Some points:
tensor([-24,  44,  -2,   5,  44,  25, -14, -22,  12, -12,  19,  26,  16,
         17,  -3,  36, -76,  19,  -5, -11,  -5,  -3,   2, -12])
tensor([  3,  -1,  -3,   2,  10,  12,   0,  26,  10,  -7,   4,   7,   4,
          1, -22,  24,  15,  14,  12, -25, -14,   0,  22, -21])
tensor([  1,   6,  -2, -57,  21,   3, -10,   9,  19, -29,  -2, -39,   6,
        -84,  11,   4,   2,   7,   5,  17, -24,  18,   4,  14])
tensor([ 14, -23,   5,   8,  10,  17,   5,  10,  10,   8,   4,   8,  11,
          3,   7,  -8, -14,  11, -18, -10,  11, -13,  11, -23])
tensor([  7,  22,  14, -42, -37,   8,   3, -52,  28,  -9,  18, -52, -21,
         26, -38,  39,   8,  13,  -9,  -3,  -9, -63,  18,  23])
tensor([  6, -19,   3,  14,  13, -76,  -5,  -1,   4,  11,   1,   6,   0,
          8,  -2,   1,   8,   4,  -5,  -2,  -2,   0, -30,  -9])
tensor([  6, -13,  -1,  12,  18,   7, -11,  -5,  17,  -7,  10,   4,   6,
          4,   2, -11, -14,  -2,   7, -22,  10, -90,  -2,  -5])
tensor([  4, -29,   4,  13,  -2,  -5,   4, -31,  49,  13, -31, -16,   7,
         -6,   8,   2,  -6, -43, -56, -18,  13,  22,  -9,  19])
tensor([ 17,   9, -21, -17,  16, -44, -24,  13,  -8,  13,  21,  15,  18,
         15,  15,  -2,  -2,  14,   8,   9,   5,   3,  -7,   9])
tensor([  4,  -4,  -3,   3,  12,   8,   3, -42,   3, -28, -26,   9, -11,
          9,  27,   3,   4,   6, -44, -20,   0,  -4,  15,   5])
tensor([-80,  13,  -1,   2,   3,  11,  11,   3, -28,   8, -43, -52,   1,
         18,   7, -11,  -6,  10,   4,   7,   6,  16,  -5,  10])
tensor([  2,  29,  -3,   1,  -5,   5,   6, -35, -14,  -1, -49,  -7,   3,
          3, -23, -31,   9,   6,   8,  13, -17,  12,  21,  14])
tensor([ -1,  -8, -39, -28,  14,  -3,   7,  38,  16,  39,  22,  24,  43,
          8,  27,  10,  -2,  -8,  18,  35,  15, -13,  32,  27])
tensor([  9,  -9,  -5,  10,   6,  13,   2,  17,  12,  13,   6,   9,   7,
          6,   9,  -1,   6,   4,   1,   6, -54,   9,   3,  -1])
tensor([ 13,  -8, -42,  31,  15, -28,  -6,  15,  21, -69,  10,  17, -18,
         11, -18,  -6,  13,  -4,  10,  21,  11,  22,  -6,  20])
tensor([-41,  27, -34,   0, -73,  19, -11,   9, -29,  -5,  -2,   6,   6,
        -18,   3, -38, -18,  24,   1,  -4,  19, -43, -41,   1])
tensor([ 16,  -4,  13,  -8, -29,  17,  18, -66,  -9,  -5,  13,  -8,   6,
          5,  29,  23,   6,  23,  -9,  -9, -77,   4,   9,  14])
tensor([  7, -14,  17,  12, -32, -21,   9,  24,  11,   5,  17, -18, -32,
        -54, -19,  13, -22, -74,  16, -57, -16,   3,  -6, -13])
tensor([  2, -12,  -3, -13, -10,   6, -10,  18,   6, -82,  -1,   0,  20,
         15, -16,  13,  26, -33,   7, -22,   0,  27,  26, -33])
tensor([  2,  18, -13,  34, -22,   3, -11, -18, -28,  -1,  28, -94,   2,
        -43,   7, -16,  12,  22,  17,  15,   3,  10,   4,  20])
tensor([ -3, -13, -92, -73,   5,  -2,   7,   7, -14,  10,  10,   0,  21,
         15,   6,   7,  21, -14,  -6,   4,   9, -36, -31,   0])
tensor([ 22, -32,  16,   8, -42,  -1,  21,  -1,  15,   8, -19, -25,  -5,
         24,   1,  10,  -2,  -6,  30, -11,   0,  11, -37, -16])
tensor([ 18,   8,   6, -23,  21, -24,   1, -11, -22,   2, -71, -25,  -2,
         -9, -38,   1,   5, -52,   2,  11, -21,  14,  14,  12])
tensor([  4, -36,  10,  -3, -12,   9,  10, -16, -13,   5, -12,  18,   5,
          7,   1,   3,   1,   8, -42, -80,  20,  -2,  20,  17])
tensor([-41,  19, -28,  14,   3,  22, -54,  28, -16,   6, -66,  -1,  24,
        -64,  11,  14,  -1,  28,   3,   8,  24,   3, -41,   7])
tensor([  1,  22,  22,  14,  36,   3,   4,   7,  -7,   9,  36,  51,  12,
         18,  11, -30,   6,  -3,  11,  12,  -3, -11,  10,  16])
tensor([ 26,  -2,  32,   6,   0,  21,  32,  12,  -5,  -1,   8, -30,   6,
          9,   4,  17, -17,  33, -18, -45,  19, -17,  -8,  20])
tensor([  2,  15,   1,  -6,   9,   2,   0,  -3,  -9,  -6,   6,  -1, -17,
          7,  -5, -41, -24,  -3,   9,   1,   4,  -9, -59,   1])
tensor([-61, -15,  26,  -5,   1,  14, -68,   8,   4,   2,  14,  -7,  -1,
          3,   8,  -2,  15,   7,  -9,  -7,   3, -29, -40, -12])
tensor([ 19, -53,  23,   7, -17, -21,  12,   5,  10,   7,  12,   0,  -8,
        -40,  -1,  -2, -31, -21, -30, -15,   2,  10, -22,  10])
tensor([  1,  27,  14, -14, -24,  11,  16,  23,   6,   4, -23,  21,   5,
        -31,   5,  58,  17,  28,  14, -33,  -1, -10,  30,   1])
tensor([-24, -62,   3,  24,  19, -13,  18, -25,  24, -46,  14,  17, -19,
         25, -23, -19,  -3,  15,  35,  26,  23,  58,   3,  31])
tensor([ 23,  44,  10, -24,   0,  29,  11,  22, -17, -38,  19,   2,  27,
         -7, -97, -76,   9,  31,   1, -33, -39,  -9,  13, -24])
tensor([ 25, -25,  39, -12,  40,  15,  31,  39,  16,  50, -39, -65,  48,
          9,  35, -24, -15,  41,   5,  22,  41, -15,  37, -63])
tensor([-55, -18,   9,  23,   8,  -5,  -2, -23,  31, -25,  18,   7,  13,
         21,  -4,  -4,  15, -12,  14,  16, -34,  17,  -4,  12])
tensor([ 17,  12,  14,  54, -21, -19,  23,  13,  45,  23, -15,  13,  13,
         -4,  27, -12,  -8,  -9,  -1, -38,  12,  17,  15, -13])
tensor([  3, -26, -11,   3,  21,   2,  -4,  34, -12,  10, -31, -26,  -1,
         11,   1,   5,   4,  17, -70, -57, -57,  13,  16,  25])
tensor([  5,  62, -32,  12,  47,  38, -17, -21,   9,  15,  53,  35, -64,
         47,   9,  43,   2,  25, -18, -33,   6,   1,  -5, -18])
tensor([  3,  42,  -1, -16,  -3, -15,  11, -54, -44, -34,   2,   6,  21,
        -17,  40, -10,  64, -32,  -1, -17,  -1,  15,  23, -54])
tensor([ -5,  37,   3,  24, -30,  -3,  12,  14, -64,  13,   3, -45, -29,
         11,   3,  -2,  40, -51, -16,   8,  -6,  20,  52, -22])
tensor([-17,   4,   7,  21,  12, -93,  -4, -19,  11,  -4,   4,   6,   2,
          9, -16,  10,  -6,  20,  -2,   7,  -5,   8,  -2,   1])
tensor([ 24, -35,  30,   6,   7,  21,  29, -22, -28, -32,   5,   6, -50,
        -32,  -3,  18,  -4,  25,   0,  10,  13, -48,  20,  25])
tensor([-47,   6,  16,   4,  13, -49,  15, -33,   6, -29,  -5,  10,  15,
          7, -51,  19,   0, -31, -10,   7,  22, -16,  11,  -1])
tensor([-16,  60, -13,  12,   1,  14, -14,  16,  25,  -4,  -5,  16,  -6,
         -3, -34,  58,  28, -44,   2,  18,  10,   4,  30,  13])
tensor([ 18, -41,   5,   2,  18,  17,   6,  -4,   2, -42,   7, -11, -26,
        -57,   0,   9,  -3,  11,  -6,  27,   0, -45,  18,  -6])
tensor([ 18,  39,   4,   1, -34,   7,  -8,  -4, -15,  -9, -68, -32, -24,
         23,  -6, -44,  20,  17,  16,  -2,  -5, -40,  28,  16])
tensor([  7,  12,  -2,  -2,  18,   5,   7,   5,   9,  25, -18,  12, -78,
          1, -22,  16,  12,   9, -31,  30, -41, -43,  12, -22])
tensor([ 14,  -9,  -3,  29,  10,   2, -44,  17, -80,   9,  12,  15,  30,
         11,  16,   3, -39, -19,  14,  25,  16,  -2,  28,  25])
tensor([ 18,   2,   6, -52,  -4,   2, -52,   8, -32,   3,   4,  -6,  -2,
          9,  -5, -35,  -1,  -2,   7,   1,   9,  14, -25,  12])
tensor([ 26,  23,  -2,  29,   3, -21, -60,  -3,  24,  27,   9,   9, -37,
          5, -25,  29,  33,  -9,  17,  19,  17,  15,  13,  17])
tensor([  3, -10, -65,  54,   0,  31, -50, -40,  68,   6,   1,  -1,   1,
         14,   9, -26, -49,   9,  14,  17,   5,  52,   6,   7])
tensor([  5,  -9,   9, -14,  19,  17,   8,   9, -14,  19,  21,  24,  23,
         37,  23, -10, -21, -31,  32,  47,  10, -34,  18,  51])
tensor([  9,  -4, -12, -12,   8,  14,   9,  13, -12,  27,  29,  13,   9,
         18,  14, -52,  33, -14,  15,  20,  14,   1, -22,  17])
tensor([-25,  -1, -70,  14,   8,   4,  23,   7, -20,   5,  15,   4,  10,
          1,   6, -13, -15,   1,  -7,   4,   6, -46,   6,   0])
tensor([ -9, -44, -10,   1, -30,  20,  -1, -26,  -1,  32,  27, -14,  19,
        -23, -78,  24,  45, -11,   3,  -6,  34,  46,  38,  10])
tensor([ 22, -35,  17,   8, -96,  17,   5,  13,   3,   2, -35,  37,  13,
         26,  10,  14,   1,  19, -19,  30,  13, -23, -16, -35])
tensor([ 15,   4,   7,  21,   3, -23,   3,  23,  22,  10,   5,   8,  11,
          5,  27, -13,  12,  -3,  12, -70,  26,   2, -16,   0])
tensor([  4, -10,   5,  11,  11,  13,   7,  -5,  -5,  27,   3,   3, -53,
          0, -39,  12,   7,  18,  16,   9,   9,   1,   4, -55])
tensor([  4,   4, -29, -48,   0,   4, -41,   8, -14,   4,   2,  -7, -10,
          9,  -3, -19, -49,   1,  -3,  -3,   2,  18,  -9,   2])
tensor([  6,  -4,   2,   0,  11,  12,   7,  -5,  10, -27, -34,  12,   7,
         10,   9,   4,  -5,   5,  15,   9,  -2,   1,   8, -54])
tensor([ 16,  10,  19,  -7, -60,  -6,  20,  12,  -7,  -1,  32, -10,   4,
        -11,  -5,   3, -77,  12, -74,  28,  -2,  15,  -3, -67])
tensor([-31, -16, -22,  27,  13, -57,  12,   6,  14,  11,  10,  10,  -6,
          9, -21,   0,   6,  24,   0,   7,  -5,  21, -12,   0])
tensor([ 34, -15,  32,  -3,  14,  54,  30,   8, -16,  -7, -46,   7,   7,
         11, -10,  50,  13,  30,   7,   1,  -4,   4, -87,  13])
tensor([-11, -10,  -2, -33,   4, -17,  -1,  32,  -2, -62,   3, -17, -69,
         12,  24,  21,  28,  -8,   3,  -2,  33,  45,  40, -38])
tensor([ 16, -27,  14,  20, -31,  -6,  10,  13,   4, -26,   3, -15,   8,
        -12,  12,  11,   5,   2,  -8,   6, -44,   9,   3,  13])
tensor([  4, -26,   0,  -1,   5,   7,  -1, -53,  -4,  18,  -5,   8,  14,
        -46,  15,   2,   3,  10,  43, -39, -38,   1,   3, -69])
Along one direction, these points spread out more than along any other. For each point below, how far along it does it lie, from 0 to 99? The average is 50, and the first point in the table lies past the average. One standard deviation of the points above along it is 16.
tensor([ 36,  29,  21,  43,  15,   6,  26,   9,  37,  17,   5, -39,  17,
        -18,  20,  -9, -10, -84, -29,   5,  26,   6, -66, -13]) 47
tensor([-94,   0,  16, -14,  10,   2,  19,  19,  -4,  22,  21,   5,  -4,
         11,  17, -22,   8,  -8,   9,  10,   6, -19, -33,   9]) 67
tensor([  7, -49,   3,  17,   9, -15,  -4,   6,   8,  27,  -2,  15,  13,
          3,  12, -12,   2, -23, -25,   2,  21,  -3,  10, -23]) 54
tensor([ -3,   6,  52, -10,  19, -14, -87,   9,  -3,  14,  41,  20,  29,
         30,  22,  -8,   3,  -3,   6,  21,  -2,  -8,  15,  16]) 76
tensor([ -4,  -8,   7,  20,   9,   3,  -8,  13,  26,  -5,  10,  16, -29,
         16,  11,   1,  22, -31,  18,  25, -68,  19,  -8,  15]) 64
tensor([  0, -13, -13, -27,  16,  -9,   7,  18, -78,  20,  11,  18,   9,
         21,  25,  20, -67, -25,  61,   7,  18,   6, -15,  27]) 72
tensor([ 44,  11,  52, -18,   1,  32,  57,  23,  -3,  11,  25,   7,  19,
        -12,  25, -12,  29,  58, -39,  12,  51,  29, -23,  14]) 34
tensor([  4,  22,   8, -68, -21, -31,   6, -64,  -8,  26, -20,  24, -34,
        -50,  12, -20,  14,   0,   0,   9,  -7,  24,  22,  11]) 41
tensor([-19,  26,   3, -29, -22,   5,  20,  34,  26,  22,   2,  -4,  12,
         -1,  20,  -7, -37,   0,  40,  13,  24,  15,  19,  32]) 61
tensor([  6,  31,   9,  13,  33,  42,   6, -44, -14,  -4,  22,  25,  18,
         19, -14,  53,  -8,  29, -14,   1,   3,  20, -38,  -4]) 58
tensor([ 22,  14, -40, -33, -10, -55,   1,  22,   9,  20,   2,  -6,  24,
          4,  24,   7,  13,  11,  33,  17,  19, -21, -28,  28]) 68
tensor([-36,  28,   5,  -1, -14,  18,  -3,   5,  -1,   1, -38,  32, -15,
        -42,  -1, -73,   2,   8,   0,   6,   5,  12,   9,  19]) 53
tensor([-16,   7, -16,  23,   7, -12,  15,   4,  15, -25,   8,   9,   3,
          8, -25,  15,   7, -16,   8,  16, -62,   8,   2,   6]) 60
